In the data rows, the value 128 means zero.
Here is a table of points, one per row:
[143 146 136 104 150 153 160 128 105  42 167  80 105 135 128 112 114 121 129 103 119 143 119 117 125  94 115 103 157 143 101  60  73 153 114 123 111 140 130 113  63  58  71 103 168 144 142 134  47 106  97 122 149 117 138 102 106 139 145]
[125 131 121 122 114 140 122 118  86 155 111 139 114 172 110 148 119 145  55 126 115 164 116  55  76 136 194 166 122 138  47 108  88 121 123 164 110 153 122  61 142 176  80 125 147  73 160  73  99 114 175 141 131 128 128 130 149 113  97]
[176 192 160 163 127 107 171 148 203 156 144 108 101 144 146 175  93 195 117 105 132 177 146 106 138 119 153 116 141 145 101 138 137 137 120  77  64 148 123 127 132 165 132 101  95 184  96 132 127 196 114 123 135 125 111  78 131 134 151]
[ 93 141 116  78  98  90 179 108 115 153 139 143 144 110 113  73 105 125 124  69  91 155 188 120 155 175 146 102 160 155 147 185 148 133 170 131 147  95  98 125  79 165 107 160 192 151  70 127 135  94 128 123 130 122  94 184  85 111 105]
[164 117 133 153 143  88 123 144  85 179 103  92 132 135  76 171 172 119 135 121 127 133 150 191 157 104  94 159 159 175 108 172 102 110  83 111 195 112 112 132 147  96 111 134 143 140 121 110 128  98  76 148 110  94  36 112 137 102  80]
[ 41 121 125 172 150 149  79 125  80 141 161  44 152 156 158 142 152 157 175 146 133  97 149 117 117 106 109 126  89 157  98 112 115 177 162  97  92  90  66 162 166 172 146 142 135 126 113 116 142 130 138  55 129 140 141 100  60 119 142]
[102 118 143 128 143 117 157  87  28 120 106 122 125 102 159 149 150 124 103 141 108 139  94 177 138 114 166  93 134 109 169 156 126  93 127 147 113 156  53 105 119  89 103 177 105 171 126 139 164 223 126 134 143 135 118 188 163 121 148]
[117 136 151 105 118 159 139 187 141  98  93 109  82  75 146 155 100 156 117 175 189  79 117 126 116 104 116 102 136 164 150 120 185 178 116 163 139 137 129 142 129 151 147 204 112 127  94 111  99  92 113 132 152 119 107 182 192 103  85]
[121 124 126 144 158 120 102  58 164 138 176 183  39  71  90  90 202 122 129 124 129 109 172 173 133 128 135  96 112 162 135 100 116 120 137 123 132  85 117  85 158 163 137 117  77 139 178 173 104 106 129 144 165 149 145 122 147 135  90]
[130  78 140 184 146 164 152 104 142 131 126  96  96 124  90 151 136 101 132  87 148 156  81 106  98 165 136  93  75 146 181 153 151 140 158  74 149  87 211 111 113  98 118 106  77 112 167 110 159 124 141 100 101  81 100 192 104 143 141]
[132 147 124 200 100 153 120 121 149 144  99 141 129 113 150 139  72 134 137 103 106  71 128  72 187  86 162 172 100 125 134 126  75 102 144 169 149 154  76 185  90 125 129 103 111 155 172 163 133  66 168 157 127 116 111 144 129 135 179]
[140 137 156 153 155  94  79 130 169 124 111 139 198 126 201  90  70  79 108 182 108 140 158 137  66 135 109 146 131 133 137 189 148 182 135  87 120 103 120  78 129  80 122 133 129 152 195 121  85 125 163 177 115 162 128 106 126 105 116]
[159 112 114 123 180 122 136 113 144 128 127 120 132 155 140 151 166  99 151 154  84 118  76 112 113 112 196 104 157 173 111 136 113 156 137 139 120 175 146 158  82 119 244 124 180 125 122 119 172 115 125 167 155 144 161 102 121 162 101]
[158 155 132 128  78 137 108 136  98 135 167 107 146  98  76  97 112 129 141  98 147 177 120 144 134 129 185 160 130 107 117 141 104 156 112 143  58 130 155 189 154  84 117 187 102 126 139 114 155  79 109 145  75 186 188 114 145 164 117]
[101 151 122  92  77 136  70 138 126  82 102 144 100  86 152 139 122 129 156 122 152 236  89 119 142 114 147 161 190 121 155 150  87 101 164  79 157 170 124 132 164 122 178  76 155  93 154 126  95 121 167  79 122 138 133 108 146 116 112]
[173  83 104 174  94  77 121 163 142 104 140 153  99 136 134 169 124  84 125  91  54 133 154 142  93 112  80 110 133 128  63 109 166 126 197 172 118 147 109 148 136 100 149 142 115  96  96 143 101 135 129  95  61 125 171 133 141 116 161]
[114 155 147  84 125 103  99 187 158 135  86 102 125 109 129 115 157 103 171  92 132  85 103 101 126 164 110 105  65 160 168 124 178  89  59 132 154 171 111  65 111 140  78 150 149 126 125 148 159 132 152 111  98 113 189  65 141 176 141]
[105 104  83  89 152  87 135 145 142 136 164 118 150  89 195 136 132  92  68 104 158 111  75 138 206 149  96 114 175 111 101 112 120 159  79 143  92 121 174  99 155 173 125 132 130 116 154 168 185 105 128 126 113  96 101 151 133 111 166]
[136  79 210 144 194 125 112 136 116 177  62 157  82  93 130 109 119 145 115 155 139 149 124 134 162 132 125 148 101  40 119 123 136 120 169 113 129  81 144 118 107 155 100  94 164 115  95 144 125  99  46 115 144 129 182 130 116 153 121]
[159 160 152  90 110 113 109 156 135 109 144 137 164 134 122 132 152 151 103 186 164  80 178 148 167  97 169 149 126 133 101  68 119  74 157 109 121  82 153 116  78  93 169 130  98 104  98 111 135 169 184 139  72  92 135 146  66 146 137]
[168  74  44  88 156 126 146 160 116 151 135 157 134 119  80 124  56 177 133 122 123 119  96 171 124 123 156 107  83 107 127 139 114 118 111 111 112 139 129 163 144 111 138 136 128 119 139 112  68 131 219 111 188 114 140  83 100 113 122]
[167 138 156 122 100 165 106 124  85  91 176 141 147 127 102 124 110 118 154 138 175 122 140 109 112  97  52  88 146  82  79 188 188 130 112 142 159 168 119 114 115 171 106  90 114 110 131 173 203 141 149 161 184 102 130 134 101 147 101]
[ 68 160 119 136 120 184 133 121 118 184  89 151 165 120 130 112 149 193 145 136  60 154 108 161  96 102 104  68 173 124 112  89 156  96 108 169 185  98 213 136 133 133 119 103 125 179 143 125 125 135 116 140 107 165 105 142 119 136 151]
[107  92 112 105 141 216 142 106 164 103 105 121 128 177 130 152 119  77  94 138 165  86 182 136 172 156 108 119 117 161 128 129 134  86 176 118  77 169 138 176 176 114  88  82 158 161 105 117 138 151 128 150  92 195 126  98 125 115 105]
[128  66 109  71 118 179 127 108 153 108 126 150 121 159 178  65 122 135 199 159 125 164 151 124 119 154 144 208  82 146  92 165 114 164  90 146 149 139 124  84 117 110 158 135  59 120 103 125 111 157  75 149 110 131 102 119 132 104 203]
[134 164 101 107 117  94 138  77 105  72 111 159 131 161  68 205 114 133 134 165 159  99 110 104 124 163  63 140 130 111 197 156 119 155 112 163 127  46 136 116 100 190 146 153 146 118 148 138 125 137 118 120 106 149 142  70 176 153 181]
[132 116 112 146  84 124 131 120 118 138 138 142 140 114 166  87 157  80  92 138 134  95 108 125  71 195 132 128 161  78 156  77 147 111  68 107 147 120  82 217  80 162 109 117  97 109 106 108 122 153 108  96 135 115  67  90 140 144  82]
[124 150  91 170  86 106 181 138 159 134 118 117 205 114  93 116 177 171 165 156 119 125 122 160 103 165 108 156 107  85 166 100 101 113 161 146  89 169 138  85 121 106 126 120 155 120 122 163 162 123  86 110 165 116 103 166 146  61  72]
[109 146 113 120 178  80 160 140 164 132 146  88 116 173 102  72 160 153 105 119 126 119 110  68 141 111 103 131 135  88 171 143 139 109 141 144 207 111 112 160 205 121 133 104  88 122 139  83 102 153  88 171 127 124 189 178 114 104 116]
[116 146 185 146 126 132 104 111 130 140 168 179 136 211 146 140 107  93 129  87 119 105 175 147 128 101 126 170 111 130 169  69 139 133  98 100 116 146 174 140 195  98 156 160 187 109  87 113 133 133 145  98 199 120 119 169 146 159 172]
Along one direction, these points spread out more than along any other. Take the direction at right angles to it along which they spread out most. Go by this last direction. How far along it is each point below, from 0 to 99? The average is 50, and the first point in the table lies past the average. One standard deviation of the points above along it is 16.
[124 150  91 170  86 106 181 138 159 134 118 117 205 114  93 116 177 171 165 156 119 125 122 160 103 165 108 156 107  85 166 100 101 113 161 146  89 169 138  85 121 106 126 120 155 120 122 163 162 123  86 110 165 116 103 166 146  61  72] 70
[ 41 121 125 172 150 149  79 125  80 141 161  44 152 156 158 142 152 157 175 146 133  97 149 117 117 106 109 126  89 157  98 112 115 177 162  97  92  90  66 162 166 172 146 142 135 126 113 116 142 130 138  55 129 140 141 100  60 119 142] 46
[102 118 143 128 143 117 157  87  28 120 106 122 125 102 159 149 150 124 103 141 108 139  94 177 138 114 166  93 134 109 169 156 126  93 127 147 113 156  53 105 119  89 103 177 105 171 126 139 164 223 126 134 143 135 118 188 163 121 148] 59
[114 155 147  84 125 103  99 187 158 135  86 102 125 109 129 115 157 103 171  92 132  85 103 101 126 164 110 105  65 160 168 124 178  89  59 132 154 171 111  65 111 140  78 150 149 126 125 148 159 132 152 111  98 113 189  65 141 176 141] 8
[ 68 160 119 136 120 184 133 121 118 184  89 151 165 120 130 112 149 193 145 136  60 154 108 161  96 102 104  68 173 124 112  89 156  96 108 169 185  98 213 136 133 133 119 103 125 179 143 125 125 135 116 140 107 165 105 142 119 136 151] 75
[136  79 210 144 194 125 112 136 116 177  62 157  82  93 130 109 119 145 115 155 139 149 124 134 162 132 125 148 101  40 119 123 136 120 169 113 129  81 144 118 107 155 100  94 164 115  95 144 125  99  46 115 144 129 182 130 116 153 121] 60
[134 164 101 107 117  94 138  77 105  72 111 159 131 161  68 205 114 133 134 165 159  99 110 104 124 163  63 140 130 111 197 156 119 155 112 163 127  46 136 116 100 190 146 153 146 118 148 138 125 137 118 120 106 149 142  70 176 153 181] 8
[109 146 113 120 178  80 160 140 164 132 146  88 116 173 102  72 160 153 105 119 126 119 110  68 141 111 103 131 135  88 171 143 139 109 141 144 207 111 112 160 205 121 133 104  88 122 139  83 102 153  88 171 127 124 189 178 114 104 116] 67
[130  78 140 184 146 164 152 104 142 131 126  96  96 124  90 151 136 101 132  87 148 156  81 106  98 165 136  93  75 146 181 153 151 140 158  74 149  87 211 111 113  98 118 106  77 112 167 110 159 124 141 100 101  81 100 192 104 143 141] 59
[159 160 152  90 110 113 109 156 135 109 144 137 164 134 122 132 152 151 103 186 164  80 178 148 167  97 169 149 126 133 101  68 119  74 157 109 121  82 153 116  78  93 169 130  98 104  98 111 135 169 184 139  72  92 135 146  66 146 137] 49
